Each row has a name. Each piece below is followed by the name of the row it came from, unless a question asks for something else. Each question is about the rows just above it. Places in a row count from 0.

viro:  2.683 -1.614  0.833  8.473 -3.105 -1.876 -2.315 -0.088 -4.065
Tok:  4.051  1.820  1.973  0.966  0.694 -0.588  2.026  2.102  0.010
Bik: -0.793  1.840  0.498 -7.074  3.886  2.769  3.426  0.780 -7.876
daviz:  2.683 -1.614  0.833  8.473 -3.105 -1.876 -2.315 -0.088  7.110
Kub: -0.793  1.840  0.498 -7.074 -7.052  2.769  3.426  0.780 -7.876
Where do  4.051  1.820  1.973  0.966  0.694 -0.588  2.026  2.102  0.010 appear?
Tok
Which row holds  2.683 -1.614  0.833  8.473 -3.105 -1.876 -2.315 -0.088 -4.065?
viro

nusi: -2.205 -2.040  2.259  0.291 -4.205 -0.050  0.703 -1.418 -2.394  0.960
bidis:  2.001 -4.969 -2.630 -2.981  2.815 -0.151 -1.741  1.574  5.445  2.094
vomag: -0.674 -0.828 -2.936 -2.981  2.815 -0.151 -0.622 -0.165  2.081  1.132
Mulo:  2.020 -0.960  0.162  3.371 -0.308 -1.297 -5.273  3.364 -0.431  0.294
Popil:  2.001 -4.969 -2.630 -6.012  2.815 -0.151 -1.741  1.574  5.445  2.094
gonez:  0.428  4.467  0.571  0.796  0.881 -0.466  1.018 -8.459 -2.598 -1.223
Filam: -1.362 -1.498  1.112  1.801  0.100  0.480  1.706  2.400 -0.728  0.361
Kir: -4.483  6.607 -0.674 -0.826  2.944  5.070 -1.328 -7.303 -0.427 -5.387
zedum: -1.860 -0.616 -2.479 -1.527 -1.280  2.123  2.716  2.516  0.179  0.698
Row and place where -0.674 -0.826 starts:
Kir, 2
Which row holds  2.001 -4.969 -2.630 -2.981  2.815 -0.151 -1.741  1.574  5.445  2.094?
bidis
Row and place where  3.371 -0.308 starts:
Mulo, 3
Where does -2.040  2.259  0.291 -4.205 -0.050 start? Give its row and place.
nusi, 1
-2.205 -2.040  2.259  0.291 -4.205 -0.050  0.703 -1.418 -2.394  0.960 is in which row?
nusi
Where does  4.467  0.571  0.796  0.881 -0.466  1.018 -8.459 -2.598 start? Give its row and place.
gonez, 1

Sigum: -1.291  1.005  3.227 -3.484 -7.673  1.437 -4.987 -1.170 -2.793
novu: -4.427  3.606 -2.112 -3.484  7.512 -1.291  4.825  1.050 -3.994
mol: -4.427  3.606 -2.112 -7.673 -1.170 -4.987  1.437 -3.484 -3.994
varo: -4.427  3.606 -2.112  4.401  7.512 -1.291  4.825  1.050 -3.994
Where does  1.005  3.227 -3.484 -7.673 start? Give its row and place.
Sigum, 1
which: -1.291  1.005  3.227 -3.484 -7.673  1.437 -4.987 -1.170 -2.793
Sigum
Row and place where -4.987  1.437 starts:
mol, 5
Row and place where -1.291  1.005  3.227 -3.484 -7.673  1.437 starts:
Sigum, 0
Where does -3.484 -7.673  1.437 -4.987 -1.170 start? Give its row and place.
Sigum, 3
Where do -4.427  3.606 -2.112 -3.484  7.512 -1.291  4.825  1.050 -3.994 appear?
novu

